In the rows, 128 means zero.
One turn sends every row of this set to another row. A few are shown first. Where does it send the rows asked after them?
Vif: [126 127 108 151 159 141 108 126 146 108 128 106 145 133 141 112 122  98
 150 148 100 131 161]
gonik: [131 158 128 146 159 138  91 145 140  85 111 120 125 128 151 130 135  93
 123 114  83 132 138]
Zum: [134 172 116 128 157  95 106 161 128 106 123 115 127 128 151 130 147  86
 120 108  90 114 146]
pofet: [131 144  91 140 133 121 122 115 126 116 135 122 143 136 134 125 117 115
 154 136 117 128 167]
Zerev: [125 175 102 118 152 114 119 151 142 122 103  96 133 135 117 120 118  97
 138 124  86 119 138]
Nobuf: [124 154 115 159 163 128 117 141 150 115 116 107 131 129 126 104 122  88
 132 137  82 109 140]
Rar: [122 156  87 133 149 118 109 152 123 118 114 101 102 116 133 124 108  70
 139 113 110 127 131]
pugoz: [125 142  96 129 173 123 105 153 139 115 132 116  94 120 146 115 141 126
 130 118  87 116 111]
tuzet: [119 136  95 136 162 118  96 153 146 102 135 128 114 128 129 111 160 102
 151 135  92 155 123]
zuvi: [150 119  99 108 142 126  97 135 118  94 119 113 146 132 130 131 155 124
 125 116 115 121 134]
duri: [117 144 102 155 153 123 104 151 123 101 118  99 113 103 138 107 122  69
 148 124 108 123 136]
Vuze: [135 134  90 143 133 123  98 124 112 108 123 105 123 109 123 138 121  87
 142 119 131 111 158]
bukon: [133 160 100 117 138 110 132 136 119 128 116  95 136 129 134 128 125 123
 154 120 109 110 152]
vode: [106 147  95 133 130 117 107 128 158  87 116 125 134 118 121 118 145  96
 125 147 110 141 159]
riba: [123 157  73 139 133 105 129 144 150 115 121 121 104 127 141 107 126 105
 114 116  90 119 145]
Dok: [140 124 105 144 124 125 125 111 141 104 110 107 117 119 133 119 148 123
 128 122 112 102 152]
zek: [124 132  97 153 144 130  91 135 122  90 118 101 128 106 126 122 126  76
 154 130 120 131 154]
tota: [132 126 104 146 132 108  97 132 122  98 143 131 140 119 128 103 172 108
 135 125 105 128 139]
Pumo: [119 132 103 142 155 127 136 165 151  95 104  97 120 119 153 114 153 105
 144 133  99 129 139]
Nefe: [143 146 112 127 145 109  86 108 128 108 139 114 109 129 160 130 138 118
 150 116 107 128 166]
Vevom: [134 140  88 122 144 124 104 139 113 125 116  90 110 113 134 140 113  88
 140 108 122 115 145]
Batup: [134 144 127 148 164 123  96 116 141  89 134 136 116 133 146 139 137  93
 139 140 116 126 148]
Manuk: [126 135 113 142 139 101  97 133 129  86 128 128 140 116 134  98 168 116
 131 128 109 134 132]
dor: [137 149  82 108 156 114 102 139 129 106 130 132 116 135 124 137 128 120
 106 119 110 110 120]
Ves: [127 139  90 131 166 119 107 155 144 128 133 120  99 127 153 122 143 126
 120 110  91 131 119]
rof: [158 161  99 123 144  98 110 142 125 109 119 118 113 148 145 144 143 102
 154 101 102 133 150]
pere: [153 124 102 122 145 117  89 128 132  84 111 114 140 131 121 128 155 132
 125 119 115 119 137]
mutu: [144 139  82 116 161 108  96 137 143 114 130 126 114 137 125 142 138 127
 106 118 112 109 133]
lon: [137 129  81  96 151 113 118 135 157 113 109  96 115 140 135 135 134 106
 129 132 118 127 154]
Suto: [118 141 102 138 158 111 109 158 143 105 128 132 118 129 143 109 159 106
 142 129 102 161 116]

Zum -> Nefe
tota -> pugoz
Vif -> Zerev
Now find these:
riba -> Dok
duri -> Vevom
Suto -> mutu

One turn sends every row of this set to another row. A few are shown first. Where does it send the rows asked after them?
vefu: [143 137 111  97 119 106 126 137 127 142 125 128 130 117 113 123 129 121]
lofe: [134 126 118 119 151 118 126 131 141  85 120 115 113 135 105 144 125 117]
Gebi: [128 125 103 101 145 131 122 143 138 145 109 117 140 127 103 133 117 137]
kimu: [161 149 112 132 151 117 142 155 127 107 124 129 130 139 140 139 130 123]
let: [145 136 150 134 160 132 115 158 116 125 129 117 125 135 125 163 126 124]
Sugi: [152 127 130 123 128 119 135 148 123 116 135 125 122 161 148 111 118 136]
manu: [152 139 115 110 138 139 163 145 128 121 111 120 110 140 127 107 134 127]
kimag: [154 150 142 110 147 132 136 149 130 117 123 154  95 127 107 119 119 145]
dulu: [127 146 153 128 132 125 137 152 148 122 118 119 122 112 122 105 124 132]
miz: [139 119 136 118 123 143 122 112 101 107 125 133 138 136 134 138 112 134]
gonep: [142 132 112 116 134 104 131 154 126 119 119 125 121 127  85 143 127 130]
Guvop: [135 124 131 120 149 135 159 145 141 134 113 127 151 120 113 120 109 136]
Dezo: [143 124 140 106 123 159 131 124 141 146 115 129 106 109 131 142 116 140]
luraf: [148 125 168 119 140 107 147 131 126 120 119 117 113 125 109 130 124 134]
Nim: [150 140 140 126 151 123 125 161 125 116 128 121 106 166 129 144 120 143]
zatib: [133 116 118 121 138 153 133 167 125 123 124 123 106 108 141 145 106 134]
figuk: [146 130 144 119 141 138 135 122 126 136 138 132  85 153 105 140 128 130]
pino: [155 133 136 146 128 116 118 133 127 116 132 141 126 136 131 171 120 127]
rak: [138 119 115 132 143 145 134 124 128 117 110 134 133 137 132 161  95 147]
Feni: [143 126 124 118 117 131 138 165 120 117 128 147  99 132 147 125 118 137]
bek: [131 120 134 132 113 135 119 123 159 128 145 117 131 123 115 140 113 128]
Til: [124 125 126 119 152 161 134 122 126 128 135 125 121 142 111 135 150 142]
puveb: [133 135 137 109 133 150 125 140 133 127 137 153 123 112 128 117 149 149]
subi: [125 112 129 124 128 152 119 128 149 114 117 114 122 124 126 108 135 121]
nus: [136 110 120 115 116 113 112 128 136 139 125 128 128 140  96 147 119 138]
lik: [146 136 147 121 138 149 112 120 110 132 136 116 135 146 131 159 128 134]
vapub: [139 128 120 115 133 167 137 140 106 115 119 138 134 111 133 142 121 134]
puze: [135 133 148 125 138 142 122 121 132 102 107 133 132 145 103 147 130 156]
lale: [144  94 145 116 147 139 132 119 136 114 115 108 107 128 109 143 135 123]
kagu: [148 126 107 115 134 135 137 137 138 144 128 128 121 126 166 139 114 129]
pipo: [143 137 147 134 127 118 126 150 136 126 130 130 104 139 122 145 162 122]
lav: [145 112 141 103 139  98 138 135 133 134 123 137 117 122 134 135 131 107]

lale -> subi
kagu -> kimu
Now find these:
Feni -> Nim
Guvop -> lav
zatib -> Sugi
puveb -> kimag
Dezo -> manu
gonep -> nus

One turn sends every row of this set to another row. A few are shown first. Where does it send the rows asked after them?
bif: [105 146 101 138 145 117 114 113 157 135 139 142]
Viz: [ 99 139 118 104 131 146 145 137 118 130 151 133]
bug: [110 128 128 120 153 146 117 136 129 130 121  97]
dipi: [145 141 116 110 138 149 121 118 141 131 120 148]
riro: [112 106 130 112 140 134 137  98 130 129 145 121]
zofif: [132 128 106 115 122 119 133 112 161 143 141 147]
Lal: [137 136 135 129 132 138 115 126 147 162 116 126]
torag: [109 153 128 142 149 119 133 130 136 131 122 104]
lanol: [117 148 108 130 141 137 125 121 166 127 137 155]
sadel: [ 99 116 120 125 138 115 128 130 146 141 141 100]
lemak: [113 155 107 115 137 126 114 136 141 145 119 151]
ruru: [119 112 135 114 136 139 124 125 128 153 116 150]
Mezag: [ 95 150 117 127 146 108 138 130 144 126 132 117]
did: [106 147 115 124 147 146 107 143 152 151 125 144]
Nif: [136 122 134 124 136 134 143 139 158 126 153 120]
suvir: [133 117 129 139 146 144 109 134 155 139 151 121]
Mol: [119 141 109 114 133 161 133 123 118 132 150 146]
Dede: [111 137 124 134 150 158 133 137 159 131 146 111]
Biveg: [126 156 107 127 128 112 136 113 127 124 131 124]
lor: [113 132 141 103 134 140 137 146 154 141 117 121]
voz: [104 138 121 128 147 155 119 144 164 148 136 127]
pobar: [120 159 104 122 128 108 123 121 132 140 122 140]
vona: [108 102 133 114 146 138 137 111 134 141 143 116]
Tolig: [126 113 127 112 122 125 127 100 124 135 130 146]
datam: [126 150 138 144 137 140 136 133 163 142 125 130]
sodi: [112 127 122 110 136 116 100 139 156 146 142 142]
sav: [ 99 151 100 128 155 116 121 119 139 118 133 130]
Maso: [127 115 130 114 128 134 123 113 123 143 119 154]
rozuk: [103 135 129 129 119 132 135 131 123 164 151 121]
Pusa: [118 138 120 143 139 142 144 122 149 125 150 100]
Mabo: [104 130 113 120 116 130 140 125 134 154 160 143]
sasi: [107 135 110 134 137 144 119 118 107 148 154 125]
gizak: [114 105 140 112 147 148 129 128 132 150 121 138]
mib: [119 155 138 132 147 140 142 137 147 124 119 116]
dopaf: [109 103 138 114 152 148 134 122 132 147 133 122]
nov: [123 141 115 111 149 115  93 126 125 138 131 132]
Ruseb: [122 111 126 116 130 127 132  93 126 130 140 132]
birer: [117 145 124 125 139 160 127 128 105 142 140 126]
susem: [108 120 102 108 143 126 136 122 141 109 144 120]
liled: [127 145 122  94 141 105 128 130 132 127 133 131]
nul: [129 122  95 134 143 121 114 102 135 131 142 125]
lib: [139 136 129 122 136  99 132 123 132 144 141 111]
zonus: [114 143 128 110 118 148 150 137 134 147 147 143]
nuti: [121 138 120 139 123 145 124 118 123 165 152 135]
rut: [130 153 122 144 144 150 119 121 160 134 127 141]
bez: [147 134 128 123 150 135 135 128 129 119 143 108]
Kif: [122 125 123 111 149 149 105 142 154 124 143 140]
papil: [123 147 115 133 129 123 150 115 138 118 145 108]

riro -> vona
lib -> bez
Now find these:
dipi -> zofif
lemak -> pobar
Mol -> Mabo
Mezag -> torag

